(193): [149 107 152  72 135  94]
(45): [145 138 100 112 153 125]
(63): [172 108 169  77 155  97]
(92): [111 100  66  65 128  93]
(56): [173 147 144 138 171 140]
(16): [125 157 178 204 112 168]
(88): [125 126 143 120 116 121]
(183): [121 141  90 152 164 147]
(200): [121 141  90 134 134 136]
(3): [173 147 144 138  86 111]
(123): [ 87  92 127  97  83 101]
find: [122 141  89 152 164 147] | (183)
find: [125 126 141 120 117 121] | (88)
find: [174 147 145 136 171 140] | (56)
find: [171 108 169  78 155  98] | (63)
find: [172 147 143 138  86 110] | (3)

(63): [126 141 133 128 128 137 149 162 193  83  81]
(200): [126 141 133 128 128 127 127 124 116 133 127]
(84): [126 141 133 128 128 127 127 125 122 122 127]
find: [126 142 133 128 128 137 149 162 193  83  81] | (63)
find: [125 141 133 128 128 126 127 124 116 133 127] | (200)
find: [124 141 133 128 129 126 127 126 122 123 127] | (84)

(84): [167 169 104 107  80 174 133 146 139 145 158]
(63): [ 93 146 142 112 173 181 177 143 175 127  76]
(16): [153  91  72 118  72  94 138 144 111 142 146]
(3): [143 126 116 102 178 108  90 121  79 129 161]
(200): [164  79 170 186 145  79  99  80 168 144 182]
(92): [110  82 170 185 161 106  95  98  84 143 181]
(123): [110  82 147 185 161 106  95  98  84 143 181]
(88): [117  76 152 171 108 179 126 160 167  80 122]
find: [110  83 172 185 161 106  94  97  83 143 181] | (92)
find: [ 93 147 142 112 174 181 177 143 175 127  77] | (63)
find: [167 169 104 107  79 174 134 146 138 145 158] | (84)
find: [116  76 150 170 106 180 125 161 167  80 120] | (88)
find: [165  80 170 186 145  79  99  81 168 144 183] | (200)

(45): [115 155 109 114 123 107 119 137 105 122 147 139 119 122 120 155 121 193
  89 120 160 128  98 101  85 126 161 148  93 129 115 116 122 120 148  91
 136 128  91 112 124 133 121 131 123 152 123 132 109 126 108 118 126 131]
(92): [115 155 109 114 123 107 119 137 105 122 147 139 119 122 120 114 121 193
  89 120 160 128  98 101  85 126 161 148  93 129 115 116 122 120 148  91
 136 128  91 112 124 133 121 131 123 152 123 132 109 125 108 118 126 131]
(183): [111 117 114 149  84  99 100 116 152  96 113 115 129 140 113 143 114 164
 151 111 156 142 150 123 114  99 134 131 149 158 124 125 138 125  86 138
 151  94 140 118 153 136 104  92 124 121 113 117 110 138 138 152 154 114]
find: [115 155 108 114 123 107 119 136 105 122 147 139 119 122 120 113 121 193
  90 120 161 128  98 102  84 125 161 148  93 129 114 116 122 120 147  90
 136 128  91 112 124 133 121 132 123 152 123 133 109 125 108 118 126 131] | (92)
find: [113 154 108 115 123 108 118 137 106 121 149 137 120 122 118 156 122 193
  90 120 161 127  97 102  83 124 160 148  95 130 115 117 122 119 149  92
 136 125  91 111 125 133 120 133 124 151 123 133 109 125 109 117 126 131] | (45)
find: [111 117 114 150  84  99 100 116 152  97 112 114 129 140 113 143 114 164
 152 111 156 143 150 123 114  99 134 131 149 158 124 125 138 125  86 138
 150  95 140 118 153 136 104  92 124 121 113 117 109 138 138 151 154 113] | (183)

(183): [183 159 139  98 116 149 125]
(92): [119  57 161  85 158 147 100]
(45): [167 147 135 100 113 122 129]
(16): [119  72 174  88 174 158  86]
(3): [177 149 143  93 132 154 118]
(84): [156 137 146  89 124 117 128]
(63): [118 132 109 167 162 161 149]
find: [155 137 146  90 126 117 130] | (84)
find: [119  57 160  84 158 147 101] | (92)
find: [184 159 139  97 115 149 125] | (183)

(193): [118 132 141 119 105 105 154 136 110 111 143 127 123 113 150 113]
(200): [134 122 126 140 108  66 136 154 121 102 155 104 142 116 153 140]
(45): [132 133 159 129 112 129 148 136 143 120 138 155 125 102 131 120]
(92): [138  97 105 143 140 124 116 140 132  96 133 100 152 148 120 131]
(84): [144 132 146 145 118 123 127 143 159 123 142 152 132 108 137 150]
(123): [112 159 140 108 121 135 135 113 116 165 118 144 105 119 133 119]
(183): [132 133 159 129 112 129 148 136 143 125 138 111 121 127 152 115]
find: [134 134 161 130 112 129 148 136 144 127 139 110 122 128 153 113] | (183)
find: [118 131 141 119 106 102 154 135 108 111 143 125 124 113 151 114] | (193)
find: [144 132 146 144 118 123 127 143 159 124 142 152 132 108 137 150] | (84)

(92): [151 111  64 111  98 144 125 123 160 137 129 188 171 135 102 183 138 145
  77  83 139 103 185 150 103  66 143 112 171 114 161 171 184 156 120 168
 149 113 132 127  55  88 105 176  94 156 146 102]
(123): [151 111  64 111  98 144 125 123 160 137 129 188 171 135 102 183 138 145
  77  83 139 103 185 150 103  66 143 112 171 114 161 171 184 156 120 168
 149 121 140 144  81 100  99 180 135 143 148 103]
(45): [161 116 115  95 123  99 134 121 133 133 121 163 119 122 131 133 130 137
 117 152 135 124 177  91 113 136 143 108 161 131 126 117 145 159 112 127
 119 125 147 149 106 109 102 179 148 137 140 124]
find: [151 112  64 110  98 144 126 123 160 138 128 187 171 135 102 182 137 144
  78  83 139 104 184 151 104  65 144 111 171 115 160 171 185 156 120 169
 149 113 131 127  55  87 106 176  94 156 145 104] | (92)
find: [151 111  64 110  98 144 125 123 160 136 129 189 171 135 102 182 138 145
  77  83 139 103 186 150 104  66 143 112 170 114 161 171 184 157 120 168
 149 121 140 144  81  99 100 180 135 143 148 103] | (123)

(123): [119 106 140 119 119 105 173  90 165 135 133 123 124 133  90  99 187 151
 169 186  79 122 118 124 190  55]
(16): [140 116 144 193 171 140 131  61 135 104 111 120 104 165  88  99 107 123
 128 125 144 134 111 124  94 111]
(92): [131  94 168 174 159 107 149  56 138 115 111  94  95 157  88 114 139 118
 169 150  92 155  99 126 129  89]
(45): [132  88 170 157 149  89 154  66 137 120 113  88  98 153  98 128 159 116
 185 156  63 169  97 125 150  81]
find: [132  89 170 158 149  89 153  67 138 120 113  88  98 153  98 126 160 117
 184 155  62 169  97 125 150  82] | (45)
find: [119 106 140 119 119 105 173  90 165 135 133 123 125 133  89  99 186 151
 169 185  79 122 118 124 190  55] | (123)
find: [139 116 143 192 171 141 131  62 135 104 111 121 103 166  87  99 107 124
 128 125 143 133 110 123  93 111] | (16)

(16): [160 161 161 154 158 176]
(56): [165 172 166 158 164 182]
(3): [160 161 161 154 171 174]
find: [159 161 160 154 171 174] | (3)
find: [160 162 159 151 159 174] | (16)

(63): [148 119 135 129  82]
(84): [103 119 135 129  82]
(183): [126 161 133 153 165]
(56): [148 119 135 167 110]
find: [148 120 135 128  83] | (63)
find: [127 161 133 153 165] | (183)
find: [148 119 135 166 110] | (56)
find: [103 119 135 128  83] | (84)

(3): [179 147 141 125 135 117 127 120  73 126 153 113 146 153  96 128 124 145
 159 148 110 119 184 100 164 121 138]
(200): [ 98 131 140 126 113 160 136 124 153 144 125 150 108 138 169 127 107 137
 102  89 133 111 105 175 107 137 111]
(193): [138 151 120 136 110 121 140 139 127 109 138 139 115 132 121 146 149 116
 135 150 111 143 138 119 139 101 114]
(88): [115 153 145 141 116 147 150 115 133 138 153 164  95 153 159 141 100 153
 127  89 116 107 128 163 134 122 107]
(123): [147 108 130 118 168 125  99 104 113 147 122  88 155 121 120 104 112 141
 130 131 145 125 138 115 131 155 150]
(92): [144 124 132 108 163 130  99 109 104 147 120  85 163 128 115 107 108 141
 138 126 136 113 142 119 138 155 152]
find: [144 123 132 108 164 130  99 110 103 147 118  86 162 127 117 107 107 141
 139 125 135 113 142 119 138 156 153] | (92)
find: [182 144 139 124 133 118 128 121  76 129 156 112 146 152  95 127 125 145
 159 145 111 118 186 100 160 122 137] | (3)
find: [147 108 129 118 168 126  99 104 113 148 122  88 155 121 120 104 112 141
 130 131 146 125 138 115 131 156 151] | (123)
find: [ 96 131 140 124 114 158 138 124 153 145 124 149 108 139 169 126 108 138
 104  86 133 112 103 175 110 135 110] | (200)
find: [115 152 146 140 116 147 151 114 134 138 152 164  94 157 161 140  97 156
 128  88 117 108 129 163 130 124 106] | (88)

